(in the rows, 128 means zero)
Families of rows that turns and mirrors carry onto each other, the same ones carrying the whole set onto itself: the rest of each named row's family, in list order:
4 families of 8 rows:
nuken: [158 119  99 113 137 143 132 116 136 120 112 145 138 124 124 138 169 184
 141 133 139]
nud: [138 117 115  99 125 152 119 106 147 156 160 149 156 110 144 143 141 136
 140 129 116]
zopab: [158 124 110  88 136 117 150 108 130 117 119 116 141 122 109 116 139 176
 124 107 143]
kug: [167 108 109 106 138 133 141 116 139 111 116 142 133 122 138 161 146 142
 143 110 163]
pomo: [168 117 112  87 133 127 154 127 116 139 138 136 141 103 130 146 180 156
 134 124 137]
linat: [167 113 112 113 134 119 143 105 136 121 119 134 136 104 135 161 146 161
 121 120 169]
sidev: [159 114 126  80 128 121 138 134 157 162 136 130 154  90 154 136 116 149
 139 124 112]
lale: [154 109 116 104 132 148 125 125 153 168 144 152 167 122 144 152 136 130
 149 128 125]
givof: [169 106 101  86 135 121 154 125 125 118 128 120 139  99 133 134 167 154
 134 134 124]
nena: [142 113 116 105 115 159 132  98 149 159 158 132 138 103 136 142 132 139
 143 120 125]
sutov: [135 134 132 117 160 143 117 110 163 154 130 142 161 116 136 138 113 156
 132 121 133]
nesu: [138 116 127 115 120 153 129 112 148 144 133 127 152 117 136 105 127 164
 158 117 111]
Kabis: [167 111 103 103 125 108 153 115 118 118 142 120 142 120 133 137 158 156
 140 122 155]
mumal: [171 110 107  90 142 136 129 120 146 125 109 144 141 118 121 159 152 141
 128 115 166]
Gug: [173 114 117  96 147 112 147 123 131 130 105 140 144 124 130 113 155 163
 112 104 149]
gokin: [146 119 121 102 126 127 133 117 156 155 155 127 149 125 129 103 127 165
 150 121 103]
nokep: [147 123 119  97 142 140 148 119 155 156 145 116 148  98 141 141 100 138
 157 115 127]
libim: [169 117 103  96 156 101 142 129 137 127 107 148 159 120 109 119 140 159
 131 114 145]
bib: [156 107 107 111 143 141 137 130 124 132 112 148 143 120 132 133 167 189
 125 118 130]
mupit: [155 125 119  89 145 126 135 106 169 147 142 107 158 108 158 136 115 134
 148 123 137]
midim: [166 118 109  97 158 111 150 129 132 123 111 121 145 117 100 125 133 160
 126 116 147]
ror: [163 101  97  95 124 117 150 118 124 111 133 114 152  92 129 141 150 158
 128 127 139]
Futu: [146 116 102 107 119 157 132 108 169 155 147 126 161 109 144 144 123 150
 158 128 127]
bam: [151 116 115  88 137 126 124 116 160 173 141 128 153 115 129 105 134 176
 146 117 107]
Gomu: [160 109 100 102 151 117 129 105 117 132 116 154 151 117 126 131 171 173
 124 121 139]
meve: [135 120 118 107 155 132 122 101 155 144 122 130 164 122 130 133  94 153
 141 119 122]
Lipu: [142 117 112  91 152 156 120 117 159 171 125 144 164 120 133 128 115 154
 136 105 120]
Vas: [183 116 108  85 143 112 146 117 157 138 114 141 149 117 130 159 155 149
 118 120 157]
Lag: [142 138 123 111 163 150 132 113 154 170 127 152 160 124 138 124 125 147
 131 122 126]
nogip: [151 121 111  96 147 142 136 118 159 164 129 137 162 104 142 103 132 154
 156 118  97]
Gakig: [154 122 112 121 155 138 139  90 136 117 110 137 144 125 121 138 165 169
 141 122 146]
Nofe: [160 114 136  87 142 121 133 121 174 153 139 117 152 106 153 129 117 135
 135 112 124]

Same family as gokin: nuken, nud, givof, sutov, mumal, midim, Nofe
Same family as sidev: zopab, pomo, lale, nesu, meve, Vas, Gakig
Same family as bib: kug, nena, libim, mupit, ror, bam, Lag

Families of rows that turns and mirrors carry onto each other, the same ones carrying the whole set onto itself: the rest of each named row's family, in list order:
10 families of 3 rows:
nipev: [114 136 124 115 112 154 122 146 135 150 146]
poko: [134 107 136 148 137 118 148 134 121 138 134]
gakez: [103 142 124 130 109 150 127 147 125 139 143]
Nabu: [123 104 124 140 143 120 151 129 129 141 131]
bep: [134  98 123 131 134 129 149 122 132 138 136]
fidu: [110 150 118 124 114 160 123 142 134 145 134]
ruf: [119 146 120 124 112 160 120 148 122 142 133]
ruged: [135 147 157 141 148 142 112 111 147 142 122]
vud: [137 103 122 135 142 117 142 130 128 133 131]
lov: [132 100 125 133 134 123 149 125 131 133 127]
Dubof: [133 148 153 145 144 140 116 105 148 128 119]
gera: [136 144 156 148 148 140 115 106 149 139 125]
fope: [136 103 128 139 138 118 144 131 119 137 129]
Muno: [112 143 118 119 108 155 122 142 135 147 137]
vita: [111 143 123 125 104 154 121 145 129 142 138]
tebe: [133 151 154 138 154 143 108 116 139 146 129]
Dizi: [106 142 119 128 107 154 128 149 138 142 128]
tigi: [120 147 160 150 141 145 113 107 137 144 128]
dagal: [110 151 118 135 109 154 132 146 135 149 136]
mopam: [134  95 132 131 137 128 142 130 122 138 131]
Rato: [132 101 123 134 138 122 150 135 130 135 133]
roreb: [134 148 149 144 152 143 115 105 145 127 127]
Luf: [123 147 158 151 147 138 118 111 153 135 129]
namo: [126 144 163 143 145 143 110 109 141 139 123]
kipib: [141 107 123 137 142 116 137 125 127 136 143]
Fop: [123 148 153 150 143 143 112 108 149 137 118]
Duluf: [114 148 121 122 110 159 130 144 134 144 125]
vog: [133 141 157 144 142 144 105 106 142 130 129]
beku: [133 102 127 144 137 119 147 129 133 136 124]
dasi: [119 149 123 120 116 164 130 148 135 146 132]

Same family as Muno: ruged, vud
Same family as Nabu: dagal, Luf
Same family as fope: vita, namo
Same family as fidu: gera, Rato
Same family as tigi: poko, gakez
Same family as Dizi: Fop, beku
Same family as Dubof: lov, Duluf

Families of rows that turns and mirrors carry onto each other, the same ones carrying the whole set onto itself: the rest of each named row's family, in list order:
5 families of 6 rows:
bub: [132 122 115 101 147 150 134 125 137 116 135 125 137]
geza: [115 141 136 148 124 115 142 127 124 118 103 106 127]
goni: [134 130 136 153 101 136 125 127 125 127 127 127 146]
Gal: [128 132 120  99 152 151 125 119 148 126 124 127 126]
mun: [157 138 123 113 149 129 120 100 146 130 137 138 117]
bip: [139 146 140 149 123 114 129 157 124 140 130 129 131]
Mavof: [122 110 126 102 145 119 121 108 133 124 121 134 103]
sesal: [135 114 133 103 144 108 114 103 135 138 115 130 110]
Kap: [130 146 154 143 126 106 130 147 125 150 123 131 134]
Zarez: [163 129 117 114 143 124 125 111 150 136 139 141 118]
lada: [133 121 128 155 107 127 129 129 120 135 125 121 148]
fopu: [128 114 128  96 153 109 121 110 129 133 127 126 109]
Foli: [127 131 128 148 100 141 122 121 122 137 121 128 143]
Sug: [164 133 124 118 152 122 134 114 143 132 145 138 124]
gimiv: [123 134 131 147 117 113 140 124 129 110 111  98 133]
pofig: [136 124 113 102 143 156 120 128 143 122 125 137 121]
sef: [131 127 109  95 142 149 128 123 141 116 126 124 127]
Fas: [113 145 129 144 122 116 142 117 123 129  99 110 120]
pil: [125 110 132 103 155 109 127 110 123 124 134 124 118]
sekoz: [123 117 130 154 105 134 129 138 124 123 127 123 138]
degum: [132 146 149 137 132 101 135 155 132 140 125 117 135]
Geni: [164 140 118 111 137 133 124 111 154 133 122 140 121]
talil: [119 138 135 149 121 102 145 132 123 117 113 115 119]
Vuf: [159 137 123 113 148 120 121 115 144 131 130 146 106]
Tis: [130 155 144 138 124 114 129 142 123 158 119 134 131]
sibef: [119 143 127 144 117 109 153 128 124 123 108 112 134]
vof: [123 118 136  98 148 118 118 102 135 129 131 134 115]
kadut: [124 124 119  91 140 146 118 122 140 125 112 124 128]
toge: [135 123 138 147 104 127 124 138 129 129 138 122 151]
Vofif: [129 145 141 138 120 107 131 150 112 145 124 124 141]

Same family as bub: Foli, Sug, Fas, pil, Tis
Same family as sibef: Gal, mun, lada, vof, Vofif
Same family as sef: geza, goni, Kap, Zarez, fopu
Same family as kadut: sesal, gimiv, degum, Geni, toge

